In the rows, zero is written as 128.
D: rows in 4 groups, each row roughly a mix of its group's directions:
D (120 x 11):
[[158 136 110 134 130 168 127 175  98 117 109]
 [177 112 112 147 119 103 124 164 158 143 127]
 [155 130 146 148  87 105 121  86 143 100 132]
 [109 138  98 104 112 162  97 171 133 143 118]
 [147 106 113 152 137 105  83 110 120 110 167]
 [121 138  91 106 131 150 104 176 154 149 133]
 [ 99 127 127 127 170  81 140 133 153 122 159]
 [117 125 120 107 112  69  95 121 143 118 153]
 [152 120 113 139 125  84  82 127 113 120 161]
 [163 128 106  89 110 147 119  93 142  96 135]
 [125 140 142 110 146 119 173 123 170 104  97]
 [113 115 106  98  87 126 100 153 143  91 135]
 [125 103  92 138 147  77 108 130  95 134 125]
 [142 140 113  91 142  98 122  95 130  87 155]
 [122 125 134 183 114 120  95 143  92 137 149]
 [127  87 112 124 126 121 101 146 158 124 178]
 [125 146 158 114 114 172 168 124 150 157 134]
 [186 133 106  86 152 120 139 123 131 124 121]
 [161 123 102  91 161 155 137 132 144  96 115]
 [127 131 145 152 108 176 163 130 108 158 109]
 [117 136 109 123 124 110 151 111 151  71 160]
 [147 140 115 136  98 124 116 161 126 124  69]
 [115 114 106 144 174  84 133 117 119 128  95]
 [135 158 158 154 155 147 105  94 119 143 159]
 [ 85 157 157 149 150  93 134 138 126 151 118]
 [ 60 131 153 132 126 129 141 118 158 126 120]
 [106 131 152 167 160  95 151 150 123 156 127]
 [108 116 149 148 115 173 116 128  84 104 143]
 [182 116 109 124  85 147 111 146 134 137 117]
 [132 157 124 110 105 135 128 110 110  99  71]
 [112 123 142 172 147 184 145 129 116 129 117]
 [154 144 119 146 111 113 105 174  85 139 128]
 [141 133 104  88 140 158 135 162 139  94 103]
 [119 114  90 138 175 102 119 127 103 159 119]
 [ 89 146 146 144 178 120 153 132 124 154 142]
 [112 127 132 146 153 124 101 139 129  71  94]
 [121 109 111 166 155  93 123  97 108 145 101]
 [149 140 134 132  94 162 101 134 123  77 115]
 [127 115 109 113  96 150  99 168 100 140 157]
 [128 112  94 119 145  86 106 150 123  87 112]
 [117 122 142 168 113 165 136 157 121 164 101]
 [133 157 105 148 137 127 177 122 152 164 111]
 [106 124 110 104 172 113 146 160 138 108  96]
 [ 96 156 152 154 149 127 150 136 101 149  93]
 [153 157 147 143 131 148 156 100 103 135  87]
 [134 135 156  96  83 121 143 147 144  92 148]
 [ 94 119 128 125 157  95 103 106 160 100 149]
 [ 87 125 121 144 148 149 103 158 137  84 126]
 [143 112 139 118 149 119  93 136 109 186 112]
 [ 66 128 125 111 160 117 120 133 138 119 159]
 [121  90 127 145  85 109  97 168 123 129 128]
 [119 124 150 146  94 153  97 139  89 142 160]
 [153 124 113 101 112  83 128 108 149  86 130]
 [153 138 106  93 149  78 123 111 156 132 132]
 [131 133 106 101 147  82 138 103 151 102 158]
 [129 137 166 115  78 152 148 135 152 101 129]
 [134 153 133 152 163  86 156 145 143 137  99]
 [109 122 132 152 114 174 100 151 113 131  87]
 [123  95 123 110 133 122 118 108 146 114 191]
 [ 66 141 156 134 135 135 152 128 149 135 108]
 [ 97 155 144 136 161  84 155 120 124 117 106]
 [123 124 147 137  72 107 136 107 117 170 139]
 [ 96 112 116 140 152 137  93 135 146  78 142]
 [148 120 125 147 154 192 151 126 118 122 113]
 [135 106  98 112 114  74 113 148 115  98 130]
 [162 154 104  96 147 101 122  92 134 108 141]
 [136 121 144 140  74 114 136 104 112 171 141]
 [108 124 145 166 105 170 145 156 122 148 104]
 [183 118 109 115 163 111 120  98 130 121 146]
 [130 148 145  96 133  91 162 106 145 163 115]
 [114 122 142 164 105 160 141 162 133 157  96]
 [110 119  97 104 163 118 121 173 126 102 105]
 [116 146 111 137 123 135 160 105 134  73 159]
 [ 86 132 140 109 113 127 178 122 132  93 141]
 [111 109 140 145 153 135 128 132  98 189 131]
 [113 127 136 145 114 180  87 154 104 124 133]
 [129  96 124 124 154 104  82 118 112 119 169]
 [130 133 128 130 160  67 151 130 154 126 149]
 [117  90 145 133 139 132  80 131  92 123 157]
 [ 94 121 148 173  90 120 111 125 110 147 146]
 [ 99 127 111 179 127 139 170 130 144 120 151]
 [150 138 142 134  94 170  97 142 114 103  99]
 [135 131 154 164 169 103 163 122 129 154 142]
 [115 103 116 127 162  94 114 109 122 120 179]
 [124 114  98 131 131 142  89 153  88 157 152]
 [132 166 122 109 120 134 134 109 118 100  71]
 [151 152 156 127 128 112 157  82 164 121 135]
 [123 133 155 165 166  92 162 127 126 147 131]
 [117 139 118  85 153 148 141 174 149 106 120]
 [134 109 119 165 118  98 121  90 100 165 131]
 [110 115 105 159 174 128 125 115 112 158  95]
 [179 121 104 138 114 135 117 168 154 152 121]
 [129 107 106 151 123 137  79 143 119  88 154]
 [112 109 101 120 129 138 110 166  87 163 144]
 [111 120 154 175 108 117 126  98 113 163 148]
 [127 139 125 106 149 141 179 124 170 139 101]
 [170 120 110 138 145 109  76 134 140 155 122]
 [ 89  98 148 165 119 150 137 158 118 153 128]
 [ 82 131 143 116  99 163 158 137 146 129 103]
 [152 126 110  99 108  84 125 112 148  86 126]
 [ 98 160 117 113 142  84 133 144 138 107  92]
 [148 122  91  85 116 132 104 128 162 104 147]
 [129 108  84 101 129 104 114 164 101 145 148]
 [114 112 136 136  98 139 111 142 135  64 144]
 [103 126 137 169 109 159 161 155 135 151 108]
 [125 181 125 116 136 107 154 137 119 137  82]
 [145 133 125 143  90 147 106 148 152  79 112]
 [134 121 151 138 115 109 150  76 130 171 141]
 [109 156 129 110 122 126 195 119 142 135 113]
 [122 153 145 157 174  99 162 134 132 147 112]
 [120 105 105 135 141  84 131 126  90 170 136]
 [136 112 121 135  94  98  93 137 119  76 126]
 [137 123 145 173 105 126 128  76 119 155 127]
 [125 127 122 146 175  82 144  95 129 135 107]
 [129 113  97 116 126 115 105 152  89 162 162]
 [111  96 115 127 133  86 107 151 160 111 160]
 [104 139 127 153  98 152 168 135 145  87 130]
 [ 99 108 156 120 143 133 138 135  94 181 123]
 [134  94 112 121 130 125 110 148 156 140 186]
 [122 128 167 125  71 155 143 138 139 107 124]]
the one row of each list that fits no group (the others fit one group, some only roughly):
    j201: [172 144 140  95 150 112 163 106 153 124 132]
    j34: [144 125 107  93 113  90 110 155 123 100 159]
    j926: [100 139 129 106 173 120 146 118 145 144 173]
    j167: [ 79 121 118 114 152 120 112 152 152 137 169]
    j476: [113 117  97 121 169 143 121 162  98 160 126]
    j419: [100 107 121 109  90 143  90 123 118  88 119]
    j945: [151 139  87  95 167 107 114 135 137 135 155]
    j882: [122 141 158 125 132 143 169 114 119 183 139]
    j127: [153 140 113  85 143  82 111 108 148 114 133]
    j250: [ 85 134 123 112 159 103 108 143 156  92 125]
    j235: [ 79 126 123 124 158 135 107 146 151  86 131]
    j836: [131 158 124 142 136 164 139 158 115 178 109]
    j174: [131 149 124 162  96 157 153 148 154 109  98]
  j201
    j530: [ 96 123  99 126 183 117 119 117 102 140 108]
    j943: [101 152 154 173 142 136 126 154  98 151 119]
    j570: [129 137 117 116 166 120 144  86  94 139 165]
    j831: [103 176 134 122 161 137 153 112 115 125  92]
    j432: [123 104 129 143 147  66 135 129 157 108 145]
    j165: [ 92 127 123 117 168 120 136 133 149 139 180]
    j87: [ 92 122 145 119 156 142 133  81 120 107 161]
    j728: [138 153 118 136 126 170 125 164 121 169  99]
    j130: [132 154 122 107 171  76 113 151 133 122 124]
    j356: [170 131 128  92 130 113  75 121 124 113 119]
  j530
    j17: [134 150 112 115 165 111 163  96 122 168 132]
    j309: [114 128 135 150 151 173 135 175 100 136 127]
    j75: [122 132 136 147 143 164 131 151 123 182 160]
    j754: [149 132 128 105 145 103 122 135 139 187  97]
    j509: [138 118 105  86  99 111 120 169 119 120 159]
    j423: [ 93 110 140 132  69 124 116 105 136 139 149]
    j812: [168 132 139 113 120 140  79 139 114 146  92]
    j688: [135 122 119 153 147  88 127  94 143  98  91]
    j522: [121 104 146 137  93 142  91 162 133  92 116]
    j343: [160 125 138 165 112 126 133 121  91 174 138]
    j42: [141 155 106 116 163 110 155  91 130 163 136]
    j832: [133 103 131 130  58 110 122 138 116 111 133]
    j178: [ 78 110 135 154 121 116 105 164 116 118 101]
    j645: [110 119 125 123 132 124 147 142 156  85  75]
    j820: [154 140 124 107 138 100 122 132 143 183  96]
  j309
    j234: [107  98 134 121 121  95 114  96 127  81 150]
    j908: [130 154 161 144 164 110 122 101 146  86 122]
    j571: [150 127 151 135  78 117 141  98 159 101 120]
    j415: [121 164 143 144 177 136 165 116 125 153 118]
    j741: [116 161 122 131 180  97 150 139 157 128 117]
    j661: [112 131 135 156 165 144 150 112 145 122  76]
    j19: [128 165 114 126 177 105 148 144 159 134 110]
    j621: [129 112  97 134 139  80 120  82 131 108 145]
    j692: [153 112 139 158 141 132 141  70 123 152 147]
    j669: [ 97 132 100 110 103 143  88 167 127 125 107]
    j28: [107 127 107 122 154  74 123 152 163 118 139]
    j166: [104 128 138 156 160 144 135 160 127 176 148]
    j804: [162 120 126 126  82 169 150 126 112 152 116]
  j621
    j429: [134 141 120 144  98 139 133 142 161  68 119]
    j811: [106 129 153 130 105  83 134  91 138 162 142]
    j18: [127 130 149 143 106 125 101 130 131  62 113]
    j101: [158  94 115 112 101 154 104 106 139 109 159]
    j79: [128 141 120 111 120 130 127 104 125  61 158]
    j861: [115 121 112 109 141 131 117 168 138  82  89]
    j534: [149 125 127 125 150 115 116 133 127 196 104]
    j643: [124 155 102  99 135 115 164 134 163 163 145]
    j584: [149 150 132 143 179 123 163 126 148 157 143]
    j70: [106 137 116 105 154 110 161  92 115 113 167]
  j643
    j463: [136 150 112 112 187 101 122 148 140 106 117]
    j260: [169 142 104 110 125 100  97 121 162  98 127]
    j307: [106 103 109 138 156 100 130 139  90 166 109]
    j526: [135 134 146 151 113 143 125 111 106 102  68]
    j195: [113 156 116 130 142 123 187  96 125 148 141]
    j649: [147 104 132 136  73 155 149 106 121 156 133]
    j237: [125 149 112  91 103 143 114 109 122  89  91]
    j326: [136 115 137 127  61 130 147 114 146 106 110]
    j641: [115  96 149 149  97 148  91 163 126 108 124]
    j118: [131 110 159 155 153  92 156 102 121 134 160]
    j951: [103 142 157 128 158 106 158  92 153 153 121]
    j501: [148  88 119 121  85 119 124 164 144 149 108]
    j769: [132 110 147 146 109 166  83 144 100 106 129]
    j544: [138 129 131 159 105 143  87 107  96 150 160]
    j895: [101 114 144  99 150 121 124 104  88 115 167]
  j501
    j598: [141 129 123 122 147 110 127 137 142 194  96]
    j314: [139 154 103 101 154  95 161  92 133 136 137]
    j221: [131 135 143 132 164  86 130 109 149  84 107]
    j191: [ 74 138 145 128 166 118 131 123 162 112 118]
    j738: [138 124 103  95 120  91 110 165 122  93 144]
    j863: [138 122 118  96  96 127 168 136 131 174 149]
    j16: [145 123 152 129 110 163  89 148 101 143  94]
    j61: [113 107 142 112 165 109 121 112  91 166 152]
    j803: [127 120 140 158  75 152 136 156 113 140  99]
    j289: [112 155 123 102 163  89 117 163 140 111 112]
  j803
